X =
[[ -2  -1   1   1   9 -11]
 [-14 -18   7  10  57 -35]
 [ 10  27 -21  -3 -37  -1]
 [-12 -16   6   9  49 -27]
 [-12 -15   5   8  47 -27]
 [  0   1   1  -1   1  -7]
 [  5 -17  26 -15 -29  68]
 [-11 -15   5   8  44 -23]
 [ 11  29 -20  -6 -41  -1]
 [ -1  -1   3  -1   4  -6]
 [  5 -15  24 -14 -27  59]]
Indices start at 1.
The entry in row 1 and column 3: 1
The entry in row 1 and column 1 is -2
Find the entry in row 1 and column 2.
-1
Find the entry in row 2 and column 1.
-14
The entry in the top-right corner -> -11
The entry in row 3 and column 1 is 10
Find the entry just right of the smallest entry.
-1
The entry in row 3 and column 3 -> -21
Find the entry directly above 24.
3
The minimum is -41
The entry at row 2, column 3 is 7
The entry directly above the smallest entry: 44
Find the entry just left of the largest entry.
-29
Find the bottom-left entry.
5
Find the entry directly below the largest entry.
-23
Find the entry in row 3 and column 2.
27
Find the entry directly below the smallest entry.
4
The entry just left of 44 is 8
The entry directly below -7 is 68
Find the bottom-right entry.
59
Find the entry directly above 29.
-15
Find the entry just left of 47.
8
Find the entry just right of 49.
-27

Read these off the row that follows.
1) Give the entry just left of the largest entry.
2) Give the entry at the centre.
 354  -567   141   212    89   241  -478   676   211   229  -488   211   236    88   162
1) -478
2) 676

M =
[[6708 6385 5724 3713 6175 4534 4691 4887 4083 5663 7206 5984 5891 5385
  5006 6626]
 [5293 5394 5920 2822 6075 2942 6071 8333 3776 7328 7114 7877 7087 5836
  3770 5620]
 [5911 4425 5036 7989 5416 6810 5224 2624 6713 3420 3108 3680 5500 5879
  3885 5387]
 [4035 4395 5732 4169 6433 4740 5934 7359 4411 6343 4835 6514 7297 5317
  2463 6436]]
The entry just left of 5416 is 7989
Read off the 2nd smallest entry.
Answer: 2624
Read off the entry just left of 6436.
Answer: 2463
The 2nd entry in reading order is 6385
Read off the first entry in reading order.
Answer: 6708
Read off the entry just left of the smallest entry.
Answer: 5317
The entry just right of 4169 is 6433
Read off the entry just left of 7114.
Answer: 7328
The entry just left of 4411 -> 7359
Read off the entry just right of the largest entry.
Answer: 3776
The third largest entry is 7877
Read off the entry just left of 4887.
Answer: 4691
Read off the entry just right of the smallest entry.
Answer: 6436
Read off the entry just right of 6071.
Answer: 8333

Read these off the table that follows.
1) Read off the first entry on the main diagonal.
2) Read off the largest entry in the last column.
3) Read off the fifth entry, reading row by row.
4) Read off the second entry from the end, reading row by row.
5) Read off the largest entry in the last row.
6) Read off the fourth entry in reading order.
7) Read off the entry directly above -18.
8) Read off the entry directly below 47.
[[  8 -28 -37   9  25   4   6 -20  20  36 -11 -31 -15]
 [-45  10   6 -10 -20  -1  -7  23 -17 -39  20  16  24]
 [ 54  16  18   3  12 -17  -7 -17  16  26 -19  15 -23]
 [ 22  20  47  -1 -12 -23 -21  -5   4  -6 -10  46  -6]
 [ 67  30  14   0  13 -11   5  -9  10  25 -15   4 -24]
 [-55  -4   8  -7 -21  -3 -14  16 -13 -36  16  21  25]
 [ -3  33  34 -11 -15 -29 -24  11  -1 -25   6  50   8]
 [ 18  -8 -42   4  20  24  31  -1   0  23   1 -54  -9]
 [-26 -36 -42   7  12  23  16  -4   1  13   3 -42   3]
 [ 38  15  45   3  -5 -18 -16 -13   8   6 -17  38 -14]
 [-19  26  29 -11 -17 -30 -29  12  -1 -29   8  51  12]
 [ 35  -6 -29   6  25   4  14 -14  16  36 -11 -32 -20]]
1) 8
2) 25
3) 25
4) -32
5) 36
6) 9
7) 23
8) 14
